Where one turn sends some rows of the set: a few examples, then the rows asked
Ged: [  3.2  -6.1   0.0   7.7   1.4 -12.9 -12.2   7.6  -7.9 -22.0 -46.0   1.9
   6.7   8.8   8.5  18.0  -4.7   1.1  16.2  -8.6   5.1  10.0  21.9   2.8
   6.0 -18.7   8.6   8.2   8.6  38.3 -18.1  11.8]
nog: [  4.4 -14.8  -3.2 -12.4  -8.8   0.4 -10.1  14.6 -10.8  -3.0  -6.5  -8.6
  16.9  28.3 -10.0  27.4  -5.9 -14.1  41.1  18.7 -14.0  -3.7  29.3  -1.9
  15.5   8.6  15.5   6.5 -15.8  27.9  -4.4 -15.2]
kor: [ -5.2  -8.4  -0.1  -7.4  -7.2  -3.8 -10.4   6.7 -10.9  -9.3  11.6   4.4
   6.9  28.1 -21.0  14.9  -9.6  -3.9  24.0  20.9  -8.3   9.3  12.9   0.4
  13.3  -9.1  11.3   7.4 -14.0  29.4  -8.5   3.9]
gaven: [  1.1  -9.4 -10.2   0.3  -3.1  -7.1 -18.4   8.7   6.9 -14.9 -46.1  -6.3
   8.3   6.3  17.0  12.1  -0.9   0.3  18.0  -7.9  -3.3  -2.2   8.3  -5.9
   4.4  -7.4  13.6   0.0  14.7  33.8  -8.1  21.2]
kis: [ 19.6  -7.1  -5.3   2.2  -4.7 -28.3  -2.3   5.9   1.3   0.3 -28.3  15.4
  17.6  27.0  14.2  21.3   5.4   4.7  12.9   7.1   5.5  -6.7  21.0  -1.8
  10.6   0.0   8.7  21.2  17.3  41.7  -1.8   4.6]
mulo: [ -5.9 -16.8   3.9   5.7  -0.9  21.8   3.5  16.1  -8.6  -9.3  -2.0   5.4
  10.8  11.0  -5.9 -11.1  -8.8  -6.5  28.8  13.1  -1.4  -2.0  22.2   5.4
  -6.9  -3.1   8.9   4.0 -13.3  24.0   8.3  -8.6]
gako: [ 17.6  -5.4  -4.9   0.2  -9.8 -24.9  -6.3   2.6   6.9   3.0 -33.1  13.2
  18.6  27.9  13.9  22.4   0.8   1.4  11.4   9.0   3.5  -8.3  21.2  -3.9
  12.5   1.5  13.9  17.9  19.5  38.2  -5.6   2.3]
bita: [ 20.1  -7.6  -6.3  -0.5  -6.7 -24.4  -5.6   7.3   8.4  -2.1 -25.3  13.5
  15.9  24.0  18.6  22.7   1.9   3.9  13.4   6.8   3.9  -8.4  15.4  -3.6
   7.1   4.3   7.6  17.9  20.1  43.2   2.8   7.3]
semo: [  1.4 -19.4  -2.5   2.7  -0.6  20.8  -0.9  18.4 -13.0  -7.3 -11.3  -1.4
  14.1  12.6  -0.3  -6.0 -13.3 -12.9  39.5  10.1  -4.2  -8.2  28.4  -0.1
  -1.3   2.4  12.0   0.0 -15.7  23.0   7.3 -16.2]
nikek: [ -2.9 -12.3 -15.0   2.7  -2.7   9.1  -3.1  14.1 -17.5 -18.2  -1.8   0.9
  11.3  18.0 -12.8   0.6 -15.2  -1.7  25.8   4.2   4.3   2.4  27.7  -5.9
   3.9   4.6  16.2   9.1 -25.0  15.3  -1.6 -14.2]
gidar: [  7.5 -13.2   2.0  -5.7  -4.3  -9.0 -11.8   4.8 -12.6  -1.1 -17.2 -20.4
   2.6  -7.7   3.5 -16.7  -3.3 -19.5  17.1 -12.9   7.6  -3.4  18.3   2.6
  -1.3   6.2   2.1   4.5   7.2  27.5   7.3   2.5]
Zipir: [ -5.7 -12.5   3.7 -10.2  -8.4   4.6 -11.4   6.6  -4.0   4.1   3.8   1.2
   9.2  25.7 -12.4   4.1  -5.5 -11.6  31.2  25.8 -17.9  -2.7   7.2   0.8
  11.6  -9.9  12.5  -2.5  -4.3  30.3  -2.3   8.1]
Getuk: [  7.1 -13.8  -0.3  -5.3  -4.0 -12.1  -5.8   7.7 -14.4  -2.1 -17.4 -22.8
   6.8  -6.4   1.7 -12.5   5.4 -15.7  16.5 -14.8  10.3  -2.8  25.7   4.0
  -2.2  13.9   2.3  12.6   1.9  24.4   9.3  -3.0]
Muk: [-11.3 -11.9  -3.6   0.9  -7.6  21.7  -4.0   9.7   0.7  -9.7   0.3   2.5
   8.6  12.7 -10.1 -12.2 -14.6  -4.6  20.3  12.5  -1.9  -2.2  14.5  -2.6
  -3.8   1.0  17.0   0.6 -12.4  16.7   4.1  -3.8]
Rim: [ 15.5  -4.1  -1.5  -0.5 -11.4 -22.5  -5.7   2.6  13.4  -2.6 -27.0  14.2
  16.0  25.1  13.1  25.4  -0.5   4.3   7.2   8.5   5.7  -4.9  19.0  -2.3
   7.4   4.6  11.6  19.9  20.2  40.3  -3.0   3.3]
bugal: [  4.2  -9.0  -9.2  -2.7  -3.4   2.0  -7.9   9.1 -17.0   3.5  -0.7  35.5
  24.7   8.1   6.6  17.8  11.9  -4.0  25.9  -3.6  10.9 -22.8  24.4  -2.5
  12.3  -3.9   6.0  -2.0   0.8  38.8  -6.1   1.3]
pepit: [  0.6 -13.7   2.9   2.7   2.8   8.2  -4.9   9.9 -16.3   7.0 -12.7 -14.0
  34.8   7.9  -6.6   8.4  11.2  -2.4  16.5  -8.7 -16.1   8.3  -4.3  10.7
   9.8  -8.8   0.8  -0.7   5.0  35.9  -4.1  13.0]
Guba: [  0.5  -8.7  -1.8   0.1  -1.3   6.9 -14.1   6.4 -10.6  -4.8  -4.4 -13.6
  27.9   7.0  -9.4  16.3  -2.7   1.3   9.4 -12.4 -11.9  15.0  -9.7   5.2
  10.1  -6.9   2.0  -1.5   2.5  35.9  -8.4  15.4]
Pagum: [  1.3  -3.8  -2.4  -7.5 -13.2  11.1 -17.7   1.6  -0.2   0.0  -3.2  33.4
  20.0   6.2   5.3  25.3  -5.2  -9.1  20.0  -1.3  10.2 -20.4  23.1  -4.1
  12.2  -2.0  11.7  -8.1   5.7  37.7 -13.1  -2.8]
bevum: [  2.5  -7.2  -7.0  -6.4  -7.6   7.9 -13.2   8.2  -2.7  -4.0   6.6  34.9
  19.9   3.7   8.4  23.6   4.4  -2.2  21.1  -4.3  11.6 -20.5  17.9  -3.4
   6.6   1.7   4.9  -3.0   3.9  41.2  -2.7   4.3]
lodin: [  1.0  -8.2 -13.6  -7.4 -10.5   4.7 -10.7   6.5  -8.4   9.1  -8.4  28.3
  29.5  10.8   6.2  20.6  13.2  -6.5  24.1  -3.0   7.6 -28.5  27.1  -6.3
  15.7   6.2  15.1  -2.9   1.7  30.7  -8.1  -3.1]
Bet: [ -1.2  -9.4  -7.5 -13.7 -12.3  -1.6 -13.8  10.8  -2.8 -13.7   8.3  -5.6
  10.4  27.3 -15.8  29.4  -9.5  -4.3  27.6  16.5  -9.1   4.7  18.8  -5.8
  12.1  10.9  14.9  10.0 -17.7  25.7  -4.5  -6.0]
duze: [  7.4  -8.6   3.0  -0.2  -3.8   6.7 -11.3   8.3 -15.2  -8.8 -18.9 -19.7
  34.7  10.9 -11.6  36.6  -6.3  -5.1  15.0 -15.0  -8.0  17.5  14.8   7.4
  14.2   2.5   6.3   6.3  -5.3  33.2 -17.7  -9.8]
kobup: [ -4.5 -17.4   5.5 -10.0  -6.3   8.5  -2.3  15.7   2.0   2.2   6.9  -2.6
  14.2  21.3  -7.0  10.0   8.8  -7.7  35.5  25.2 -17.5  -5.8  11.5   5.6
   1.9   4.9   7.0   5.7  -5.6  32.7  11.7   3.6]
kob: [ -1.5  -2.7   0.8  -3.3 -11.8   6.2  -9.4   1.8  -7.4  -0.9  -3.8  36.1
  23.7  10.1  -2.1  27.1   3.1  -5.5  15.2  -1.5  15.1 -15.4  32.6   0.4
  12.7  -2.5  12.4   1.4   1.0  35.5 -16.8  -8.4]
Fad: [  1.2 -17.2 -13.8  -1.0  -3.8  16.4  -3.9  19.4  -9.9 -15.5  -5.8  -5.1
  13.8  13.8  -2.5   3.4 -13.5  -6.3  34.5   4.3  -0.9  -6.0  27.7  -6.6
  -0.9  14.4  15.0   5.3 -21.2  17.9   7.2 -17.1]
virug: [ -8.3 -10.4 -10.5   1.6  -7.2  13.7  -7.4   7.2 -10.8 -10.4  -5.6   1.9
   9.8  18.7 -14.1  -9.5 -20.2  -6.3  22.2   9.5   0.2  -0.4  20.4  -7.2
   6.3  -3.1  21.6   0.9 -17.9  13.0  -6.6  -8.4]
Mutos: [  5.1 -13.3   4.0  -0.4  -3.4  10.6  -3.4  13.5 -10.4  -0.8 -20.3 -23.2
  41.2   8.5  -6.9  32.7   9.9  -4.0  18.1 -12.7 -11.7   9.4  15.9  10.5
   8.4  11.3   4.9   9.6  -2.5  32.1  -6.4 -10.0]
por: [  3.1  -5.9   5.4  -5.9 -10.4 -10.0 -13.7  -1.0  -7.3 -11.5 -13.5 -18.4
  -1.1  -6.4  -6.2  -6.1 -12.1 -15.3   5.2 -13.8  14.9   7.7  23.1   3.3
  -1.7   7.8   5.3  11.0   2.8  24.4  -1.9  -3.3]
ruzo: [  3.9  -7.1   1.7  -7.5 -11.7 -10.8 -13.2  -0.5  -9.0  -5.9 -22.2 -23.4
   4.6  -2.7  -5.6  -4.3  -9.3 -18.8   8.5 -14.7  13.3   3.2  30.1   0.6
   2.9  12.8  10.6  11.1   0.7  19.6  -4.2 -10.1]
Zalu: [  5.5  -9.1   7.8  -4.2  -5.3  -9.9 -12.4   0.6 -13.9  -6.5 -14.2 -16.2
  -1.7  -7.1  -2.2 -14.3 -10.9 -18.1  11.6 -12.5  12.3   5.0  19.6   4.7
  -0.3  -0.7   1.3   6.1   5.7  29.5   0.6   1.5]
teku: [  2.7 -18.6   6.9  -6.8  -2.2   2.1   1.9  19.1 -13.7  -0.7  -0.6  -2.6
  17.9  25.0  -9.0  19.2   8.8 -10.2  41.7  22.0 -12.9  -2.4  28.0   8.8
   6.6   3.6   5.1  11.6 -13.4  33.5   5.7 -10.3]
taf: [ -2.3 -10.9  -7.9   5.4   2.1 -10.9  -3.9  15.0   3.9 -18.3 -36.5  -2.6
  12.3   5.1  12.5  12.0  18.8  11.3  13.0  -9.0   2.5   2.6  12.6   1.6
  -4.8  -1.8   6.6  15.1  10.7  34.3   1.3  21.6]
puvuk: [ -3.0  -4.6  -7.8  -6.6 -13.9   5.5  -7.3   4.8  -1.2   0.6  -1.8  30.2
  28.4   9.3   0.1  28.1  13.5  -0.9  14.4  -3.7  13.6 -20.4  30.4  -3.2
  10.1  11.0  14.2   5.2  -0.7  29.9  -8.6  -6.9]
Loron: [  4.7  -6.3  -2.5  -2.8  -5.6   7.1 -19.4   4.4 -10.9  -9.3 -12.2 -17.8
  28.2   9.7 -10.2  29.3 -14.0  -3.8  11.2 -14.7 -10.3  17.1  -0.2   1.3
  15.3  -2.9   7.6  -1.9  -1.4  33.9 -17.5   3.8]
Fusi: [  2.7 -16.0   4.0   0.0  -1.2  12.7  -2.5  12.9 -10.8  10.0 -21.9 -21.4
  41.3   8.3  -3.6  16.9  15.5  -6.5  21.4  -8.2 -17.7   2.3   6.5  11.0
   9.1   4.0   4.4   1.8   3.9  32.8  -2.0   0.5]
Gora: [ 18.0  -4.8   2.7   2.4  -7.0 -23.7  -4.8   3.2   7.0  -3.0 -26.3  18.0
  13.9  25.1  13.5  23.5  -3.1   2.8  10.2   9.1   6.8  -3.0  19.5   0.8
   8.2  -3.9   7.4  18.8  20.6  44.8  -4.7   3.8]
luba: [ -0.7  -5.9  -0.8   4.6  -4.2  -7.9  -8.2  11.9   9.1 -28.5 -39.5  -4.0
  10.4   5.6   8.5  29.2   5.0   8.7   8.8 -10.8   7.9  10.3  23.6   2.9
  -4.5   2.2   9.5  18.0   7.3  34.4  -7.9   7.0]
pof: [ 20.5  -6.9  -1.7   0.3  -7.2 -22.5  -8.3   3.9   7.5   0.2 -29.4  15.2
  14.2  24.2  18.3  21.2  -4.8  -0.5  15.3   8.9   2.7  -8.3  16.1  -3.2
  10.0  -2.5   8.6  13.2  22.2  44.9  -2.8   5.5]
foped: [  0.0 -11.1  -0.6   9.3   3.2 -12.4  -1.3  11.7  -9.6  -8.7 -53.6  -1.8
  17.5  11.0   9.0  10.1  16.9   1.2  19.4  -5.7   1.1   1.1  27.6   6.5
   4.8 -12.4  10.9  13.4   9.4  32.3 -11.1   9.1]
vupa: [  6.6 -11.0   0.9  -4.7  -6.9 -14.1  -7.0   4.1 -18.5  -2.5 -23.4 -22.9
   8.4  -2.5  -4.3  -7.6   1.2 -17.9  14.2 -15.1  12.9   0.4  33.7   4.0
   2.7  11.9   7.2  14.7  -1.0  20.8   0.2 -10.8]
bota: [ -0.3  -8.9  -3.8   0.5  -7.5  -4.1 -11.7   9.2  10.3 -11.9 -56.6 -11.5
  16.6   8.8  13.5  21.4   6.5  -2.1  17.2  -6.8  -1.8  -3.3  25.2  -1.5
   3.3   3.8  18.9   8.4  12.2  27.9 -10.9   3.9]

pepit goes to Fusi
puvuk goes to kob
Rim goes to Gora
And these:
gaven goes to taf
Bet goes to kor
Getuk goes to vupa
Fad goes to nikek

